Rows are one point carried round by a steady rotation, each followed by how many ticks it has turned.
The counts run from 0 to 130.
[139 167 112 161 181 159 123 144 138 123 143  97] => 7
[146 100 165 143 142 116 128 190 138 131 102 106] => 46
[111  96 126 122  84 111 178 151 140 154  98 127] => 74
[179 166 153 152 116 155 147 145 158 117 111 130] => 19
[105  87 136  97 121 101 169 143 154 154 108 153] => 80
[ 82 134 119 137 127 113 155 127 105  99 180 148] => 124
[114  90 140 108  98 104 174 150 147 157 100 144] => 77
[ 93 116 113 149 112 144 127 124 162 120  69  98] => 62
[143 151 111 150 201 149 120 131 146 125 146 120] => 3
[ 62 141 123 100 133 150 140 162 113 139 129 113] => 97
[107  88 136 102 114 101 172 145 153 153 107 151] => 79
[ 87 133 123 133 124 106 159 135  97  96 181 148] => 125
[ 87 151 127 101 110 128 154  94 146 102 136 175] => 114
[180 165 155 151 117 147 147 140 162 113 109 134] => 20
[150 117 124 187 143 109 149 112 175 103 118 122] => 31
[ 98 161 150  78 102 148 152 129 139 122 119 161] => 108
[110  98 129 130  80 114 174 150 137 150  97 126] => 73
[ 78 139 112 128 121 112 157 100 128  92 164 158] => 120
[ 78 138 114 132 122 112 159 106 122  94 169 152] => 121
[ 84  87 129  96 147 104 152 133 157 144 109 147] => 84
[107 104 125 138  80 117 176 150 133 150  94 120] => 72
[136 108 124 195 148 103 149 128 159 105 125 111] => 34
[103 128 141 125 126 111 144 158  91  99 181 154] => 129
[140 103 162 127 145 128 115 176 156 127  83 112] => 50
[141  96 152 165 141 113 138 187 135 129 114  99] => 43
[ 83 143 119 119 118 121 157  92 141  99 149 165] => 117
[ 96 109 114 148  79 129 165 144 139 143  89 102] => 69
[182 158 154 154 117 146 149 133 171 112 108 136] => 21
[112  95 129 121  89 104 183 149 141 154  99 134] => 75
[134 101 137 185 143 104 147 165 137 118 126  99] => 39
[ 89 118 110 154 101 140 140 129 156 126  73  95] => 64
[103 111 127 141 126 145 114 127 170 117  63 101] => 59
[144  99 157 159 142 113 136 190 136 126 111 102] => 44
[112  87 136 108 107 101 175 146 147 156 103 149] => 78
[ 89 153 131  94 108 132 153  96 152 108 130 172] => 113
[ 95 128 131 131 125 108 153 149  96 100 182 149] => 127
[ 91 163 147  80 101 155 152 140 131 129 118 157] => 106
[106 129 150 122 127 111 138 163  90  98 183 155] => 130
[ 53 133 119 106 142 143 139 155 117 139 126 108] => 95
[145 169 118 164 177 163 125 150 133 123 143  97] => 8
[130 105 157 122 144 134 109 160 165 122  69 112] => 53
[148 171 121 163 167 164 128 152 131 123 142  97] => 9
[151 145 113 141 201 140 125 126 149 128 153 130] => 1
[144 100 164 139 141 120 125 187 146 130  94 110] => 47
[182 156 150 155 121 143 147 130 174 113 110 142] => 22
[103 107 119 140  77 119 172 147 137 146  93 116] => 71
[145 147 114 144 201 143 122 128 149 129 150 123] => 2
[135  99 134 191 149 103 150 161 141 117 129  98] => 38
[ 76  92 122  98 159 107 146 129 153 145 113 141] => 86
[ 91 113 111 151  88 135 155 136 139 136  84  97] => 67
[ 87 142 123 103 114 132 153  93 145 101 142 172] => 115
[178 149 154 157 119 138 146 123 177 108 107 141] => 23
[ 80  86 128  98 153 105 148 132 153 145 114 144] => 85
[141 102 167 131 140 125 116 179 151 128  85 113] => 49
[151 176 128 164 151 163 131 160 132 122 135  95] => 11
[174 144 146 158 122 132 148 119 180 108 106 142] => 24
[ 97  83 134  94 140 100 157 138 157 150 107 153] => 82
[ 79 159 140  90 109 157 148 162 117 138 122 130] => 102
[ 64  97 118 100 164 116 141 129 147 139 119 134] => 88
[ 77 139 114 126 122 116 158  94 133  94 159 161] => 119
[ 96 162 147  81  98 152 153 132 138 122 119 158] => 107
[183 171 148 153 117 157 144 148 153 121 115 126] => 18
[ 97 157 140  85 102 144 150 114 145 116 123 168] => 110
[170 134 141 165 131 126 148 109 184 108 107 139] => 26
[142 152 112 153 199 147 120 133 144 126 145 114] => 4
[ 79 133 115 136 125 111 160 111 116  94 173 153] => 122
[143 101 166 138 145 125 120 185 150 127  90 114] => 48
[ 97 117 119 144 118 143 123 125 165 122  67 100] => 61
[157 123 131 179 141 115 144 106 182 103 112 131] => 29
[113  92 136 117  94 104 176 154 140 152 103 139] => 76
[136  99 128 194 146 103 147 148 145 113 126  99] => 37
[139  96 146 175 142 108 140 186 134 126 116  97] => 42
[163 175 132 164 140 164 138 160 134 126 131 101] => 13
[165 176 141 158 133 166 137 164 137 124 127 106] => 14
[ 97 158 140  81  98 148 152 121 147 118 119 168] => 109
[164 128 133 173 135 116 148 106 179 104 112 137] => 28
[138 105 125 197 147 104 147 133 156 106 128 107] => 35
[ 91 162 145  79  99 156 152 148 129 132 120 148] => 105
[ 73 155 137  92 114 157 149 161 116 136 122 125] => 101
[177 172 147 152 121 161 143 154 150 123 118 121] => 17
[ 54 111 113 106 163 125 136 138 134 136 124 119] => 91
[136  99 141 181 144 104 145 174 133 119 128  95] => 40
[ 92 114 111 152  90 133 150 134 147 132  82  93] => 66
[ 57 107 114 105 165 125 138 137 140 138 122 125] => 90
[ 94 154 132  90 108 138 151 102 148 107 125 174] => 112
[ 86 131 131 138 122 106 155 140  94 102 185 146] => 126
[ 97 131 135 125 125 113 151 153  96 100 182 150] => 128
[ 83 140 116 123 120 119 157  91 136  95 156 163] => 118
[ 83 148 120 111 114 129 156  91 146  98 148 168] => 116
[152 116 130 184 141 112 145 108 178 100 115 129] => 30
[158 179 131 166 146 164 135 160 133 123 132  98] => 12
[156 141 115 135 203 137 125 128 150 133 149 136] => 0
[ 70  95 122 102 161 110 141 130 151 141 115 138] => 87
[ 98 114 120 143 120 146 116 127 167 120  63  99] => 60
[117 110 140 129 138 139 108 137 171 119  59 109] => 56
[ 90  86 132  97 144 103 156 136 159 147 109 151] => 83
[140 160 111 158 193 155 119 137 140 125 147 107] => 5
[172 139 143 161 127 129 150 112 182 108 107 144] => 25
